One turn sends every row of this set to another row. A few are shown first. Where does it send the rows asked after them?
vuron: [ -7   9  -5   0   2  -3 -12   0  16  -1   6  -3  -8   1  -3   9 -15   0
  -2   6  -6]
Miga: [-10   4   8  14  10 -12   0   2  10   4   1   4  14  -6   6  13  -3   3
  -2  11  22]
Nef: [-7  8 -1  6 12 -2 -4  0 23 -3 18 -8 -4 -2 -8  9 -6  1 -1  6  6]
Nevof: [  2   5  13  15   0 -14  -2   1  12   9   2   6  16  -6   5  13   4   0
   2   7  14]
Meres: [  5   6   1   8   8   3 -10   1  19 -17  11  -6   4   1  -2   3  -7   5
   0  -2   2]
dab: [-12   3   8   4   3  -6   6   3  -3  -5  -2   9  20  -6  -6   4   1   2
   3  10   7]
nav: [-6  6  3  3  4 -9  5 -3  5  5 -2  9 16  8  0 11  5 -1  4 11 14]
vif: [-10   1   6   5   1  -5  -4  -1  -8   3   0  10  17  -6  -1  -4   4  -4
  -4   4   7]
dep: [ -7   7  16  17  -6 -13  -9   7   0  -1   4   8   9   1  -1   6  -6  -8
   1  12  15]
fopu: [ 3  8  0  7 13  3 -3  1 23 -8 12 -8 -2 -7 -4  7 -5 -3 -1  0  9]
tib: [ -9   7  -6   6  -3  -4 -12  -3  21  -4  11   1   2  -1  -2   4 -11  -3
   3  14 -11]
govi: [ -8   7   1  10   6  -5  -9   2  20 -10  17  -8  -1   5  -3   4  -9  10
   0   5  -2]
Nuz: [ 11   4  -2  -1   6  -2 -11   4  10  -8   8  -1  -6  -3   0  11 -14  -3
   0   1   0]
Namid: [ -8   6  -4   4  -6  -4 -12  -9  15  -5  14   7  -6  -4  -6   9  -3  -6
   1   9  -8]
sek: [-12   6  14  14  -2 -20 -10   2  -1  -5   9  16   8  -5   1   5  -4  -5
  -4   9   8]
tesin: [-11  13  -2   7   3  -8 -13  -1  18  -5  18 -10  -1   3  -1   5  -6   6
  -6   1   4]
tesat: [-11   4   3   6  12  -6   1  -5   8   1  -1   7  18  -2  -1  12   0   1
  -1  10  21]
Kufir: [ 13   0  -5   7   3  -4  -9   3  12 -13  13   2   3  -8   3   6  -9  -5
   7   6  -4]
kol: [-11   7   3   8   1  -9   1  -4  -8  -8  -6   7  13   1  -7   1  -1  -7
   6   6   8]
Magis: [-10   5  19  12  -4  -8  -3  10   5   0   3   9  17  -7   0   7  -2   0
  -3  14  11]
gudo: [  7   2  -2   9  -3  -7  -7  -2  10 -12  12   5  -8 -14   2   9  -3  -8
   3   2  -4]
Lukib: [-11   1  12  12  -3 -11  -8   5  -5   8   6   9  13  -7   3  -2   1  -3
  -6   8   9]
nez: [ -7   5   3   6   5 -11   3 -10   8   7  -1   7  19   0  -5  11   8   2
   5   6   9]
Vip: [  8  -1   1   2  -1  -3 -14  -2  12  -2  10  -1  -6 -12   1  -1  -9  -2
   3  -2  -2]
tizo: [ -4   0  -1  -2  -3  -4 -16  -7  14   3  12  -1  -6  -5  -4  -2  -9   0
   2   3  -6]
Lizif: [ -2   8   9  12   0 -13   3   6   9   7  -4   7  11   1   8  11   3  -2
   1  10  16]
luga: [-11   7   5   8   2 -11  -4  -7  -4 -12  -3  16  14  -6  -2   1   0  -8
  -1   2   5]
tiz: [  5   9  -4   4   8  -2 -10  -1  12 -15  14  -9   3  -1   0   4  -4   1
  -4  -7   8]

Namid goes to luga
Nef goes to tesat
Nevof goes to tesin
Where do these go?
tizo goes to vif
Nuz goes to Magis
dep goes to tib
Meres goes to Lizif

One turn sends every row of this set to another row. A few are shown first. Where does it send the rows asked after them?
gaz: [  9  -2   2 -10   0   2   3  -3  10  -4   1  -3   4  15]
nalam: [ -4   5  -8  -1   1 -14  -8  -9  14   0  11   5 -16  -2]
Nuno: [  2  -6 -11   6   2 -21   3 -14   7  -2   9  -8  -8   8]
biko: [ 0  1 -3 -5  4 -9  4 -3 20  4 22 -7  2 -6]
Gad: [  9   3  -1 -15   0   5  -2  -2   9  -1   2   0  -2  13]
pev: [ 16   1  -8  -4  -3  -4  -2 -18   1  -4  17  -9   4  13]
rek: [  5  -7 -11  -3   7 -17   3  -4  15  -1  12 -13 -10   4]
kodol: [  6   9   3  -4  -4  -1 -10 -11  15  -5  18   7   4   0]
Tam: [  6  -1  -2 -13  -5 -11  -8 -12   0  12   8  -5 -16  11]
bonif: [ 5 -1  5 -7  0 -3  3 -6  4 -5  2  2  6 18]
kod: [ 2  5  3 -9 -1 -3 -1 -7 -1 -4  4  8  0 18]
zume: [  2   2 -13   0  -2 -14   4 -17  -3   5  21  -7  -2   6]
punek: [  2   7  -7  -1  -4  -3  -4 -11  19   6  16   0  -4  -9]
fonir: [  3   8 -14   2  -7  -6  -4 -19   5   8  16   0  -6  -2]
Rir: [ 13   2  -4 -14   3  -7   0  -6   5  -5  24 -11   4  11]
san: [ -1  -3   6 -12  -2 -20  -3  -8  -1   8  14  -3 -10  13]
sido: [  5   7   0 -15  -2   3  -5  -4   2  -1   4   6  -4  15]
Kolu: [  1   0 -10  -8   6 -13  -4  -1  20   0  13  -5 -15  -1]
moke: [ -2  -7  13  -6  -1 -19   0  -6  12   6  11  -2  -2   9]
tas: [  6   7   2 -14   4  -5  -5  -2  13  -5  25  -1   4   4]
kisuv: [  5  -8   9  -4  -5 -10  -3  -8  20   8   3  -5  -4   3]
zib: [  1  -2  -6  -4   4 -17   8  -7   7   3  25 -11   3   4]
disi: [ -2   1  -9   7  -2 -18  -4 -17   7  -1   9   3 -12   4]
kemur: [  9  -4  -1  -8  -8  -5  -8 -12  13  12   2  -6 -12   5]
Solep: [ 12   6  -3   2  -8  -1  -7 -21   7  -4  13   2   4   6]

kodol goes to pev
punek goes to zume
Where do these go?
kemur goes to san
disi goes to rek
bonif goes to Gad

